One turn sends every row of this set to another row. A few are shown first. Where does it send the rows asked after them?
J827: [94 -230 451 112 199 -84 -114 -144 5 -17 156 -49 -135 30 37 -216 -25 -21 101 73 -266 -44 -147 -97 -21 -54 93 108 149 152]
J234: [60 -69 -115 265 222 34 -144 -39 65 69 60 73 -279 -87 58 -74 -50 76 358 250 -104 -140 -1 19 -144 27 11 -33 9 107]
J902: [119 -130 197 155 192 -81 -75 -141 152 -31 36 -8 -308 -4 -235 -71 -81 15 -50 125 90 -148 62 -309 25 84 44 162 102 111]
J824: [-37 -107 -64 37 150 209 -142 -255 -147 -23 -151 -121 131 -68 -49 -13 70 49 102 12 -92 -59 -49 -16 159 -14 -37 115 -200 129]
J927: [20 -68 247 127 223 -143 -100 6 42 64 54 -40 -101 -7 207 -66 245 58 33 94 -192 -174 -149 -49 -11 162 49 -64 -116 143]
J437: [266 -251 330 276 112 68 -134 -155 114 -29 51 -77 -23 65 -77 -114 -86 -185 -70 66 14 -147 -30 -18 135 -167 108 201 51 169]
J669: [134 -83 88 5 171 -41 -53 -214 125 71 -18 9 87 27 -195 -119 -49 -92 -7 10 -172 170 42 -262 129 98 -16 63 135 121]
J331: [146 -112 198 48 -33 -177 -217 -62 48 -122 -142 -262 12 175 -142 -30 126 -26 101 -22 -123 -146 -69 -1 -51 -188 114 68 -56 144]
J182: [214 -3 151 69 166 -109 -145 -72 -193 11 -29 -62 -32 -20 11 181 142 -99 24 159 -303 -27 -109 -70 -18 7 -122 142 126 53]
J179: [37 -83 -122 130 202 -129 -272 26 -40 14 -83 -60 -40 162 -95 -93 -74 27 164 178 -100 -238 106 116 41 122 -124 20 -143 2]
J883: [244 -70 156 17 121 -90 -127 -112 -116 32 -18 -24 -35 45 -74 -184 -136 35 173 6 102 -147 188 -200 8 -115 -174 -94 -1 -80]
J295: [251 -267 -245 116 177 -13 -78 -99 32 49 -29 168 -55 92 -166 -183 -29 -128 80 115 124 -196 -55 -46 -128 -15 39 -50 24 49]
J298: [124 -263 73 -93 249 -13 -13 -128 136 -63 99 -176 -82 40 73 -123 161 143 338 89 23 -150 54 42 -66 -111 44 155 180 7]
J45: [100 -252 -12 24 63 -79 -99 -221 232 -20 81 191 -71 16 46 -6 62 -231 235 180 -53 118 -22 -6 1 96 45 139 71 178]
J421: [77 -387 -25 200 227 -57 -136 -72 49 25 -127 -83 -15 21 226 -105 -227 -25 18 114 -6 -43 -161 -116 2 -209 67 213 21 134]
J841: [77 -86 -122 114 128 -47 -111 -151 22 46 -215 98 26 -125 -5 121 115 -28 42 123 -117 -153 -171 190 -130 58 -83 84 -98 134]
J580: [78 -296 118 275 119 -79 -35 -188 167 -2 67 48 -304 48 -263 37 -32 -31 33 115 151 -98 23 -98 -9 67 171 33 -35 43]
J988: [148 -159 4 28 174 15 95 -276 -31 -41 95 -238 78 33 -97 280 -2 80 71 36 -43 -100 0 2 82 -72 102 186 65 42]
J508: [-34 -151 97 -97 131 -65 127 -80 -30 -36 15 -13 19 -245 28 5 -52 78 47 16 -175 -43 -95 -101 -2 68 -79 293 30 182]
J414: [60 -119 46 250 187 -35 -116 -79 -15 122 1 51 -281 -238 73 -117 48 -81 50 193 -195 18 39 -276 41 -85 25 -41 81 147]
J794: [-9 -213 171 191 47 -67 -90 -177 76 -4 -15 173 -283 -31 -230 -121 61 -34 96 95 107 -82 124 -155 -87 96 0 58 137 128]
J330: [136 -11 -49 94 22 12 -72 133 -39 -52 -91 9 -223 -26 63 -161 -3 121 101 82 -72 -109 -199 3 80 -31 61 -17 -252 222]
J870: [242 -328 50 283 287 -12 2 -253 33 159 -105 -84 165 -65 4 -138 69 -11 154 233 -27 -103 -21 33 -49 -116 -36 -79 118 17]
J873: [78 -278 45 -169 166 -56 -116 -93 -154 -135 134 -47 35 -36 -49 -24 76 -115 66 76 -170 38 -130 -82 -6 -108 0 131 -318 118]
J325: [-7 -285 147 127 124 114 116 111 103 40 -13 -104 -43 -35 49 -173 -64 288 213 20 -18 -30 13 61 40 -23 68 133 -65 97]
J544: [236 -60 -44 186 112 94 -11 -37 304 65 89 75 -1 66 -82 157 -89 17 58 85 28 45 69 -93 157 -17 65 70 -106 179]
J272: [178 -283 305 109 -34 -113 -10 -299 1 -4 -141 -119 -61 -32 61 -201 -18 -95 262 148 95 -54 -113 -11 -76 10 94 -51 -40 45]
J469: [243 -115 101 224 254 -33 -99 136 -30 45 123 23 48 -84 79 -108 -9 -103 106 6 -10 0 45 -164 -214 -257 -132 65 47 57]
J142: [160 -150 148 -2 129 -99 -213 -277 -40 -95 -5 -129 -203 38 69 -124 180 -41 210 193 -179 -177 -95 144 241 -118 28 27 21 86]
J605: [3 -181 39 42 336 -25 -21 -14 -18 -1 137 -302 -53 59 -63 -238 -67 79 150 50 -85 143 152 -37 -167 -10 95 76 -2 -16]
J300: [99 -91 99 141 213 -55 -138 -124 82 18 53 -75 -214 -26 297 -68 -195 32 46 122 181 -111 33 -127 -31 -24 76 -11 -239 107]
J971: [268 -46 66 10 182 176 -59 -74 -155 -69 123 -105 68 3 41 71 201 -5 182 310 -60 -110 -34 -41 17 64 -79 134 -163 189]
J329: [143 -179 81 68 188 -103 -171 -71 -54 5 -6 -4 89 151 -86 159 -88 -2 -246 67 -165 -61 -54 101 -5 -126 -15 126 -188 152]
J918: [191 54 90 62 259 -5 -183 -106 -147 -62 93 -133 4 169 -154 -310 44 -76 -45 2 -68 -54 19 102 -46 13 4 -90 -135 83]
J515: [187 -162 -8 107 188 35 -123 -146 117 1 -36 -71 34 188 -292 -162 -180 156 54 -75 -1 -225 -40 -6 -80 -200 119 -14 -16 100]
J76: [3 -178 -68 47 123 -15 63 -100 -126 -29 189 38 61 -18 -72 93 -20 -8 111 172 -36 65 166 153 -223 62 -49 108 -68 176]

J331 moves to J179
J142 moves to J918
J295 moves to J414
Where do these go?
J182 moves to J329
J883 moves to J300
J873 moves to J824
J469 moves to J421
J794 moves to J902
J234 moves to J827
J325 moves to J298
J669 moves to J544
J508 moves to J988

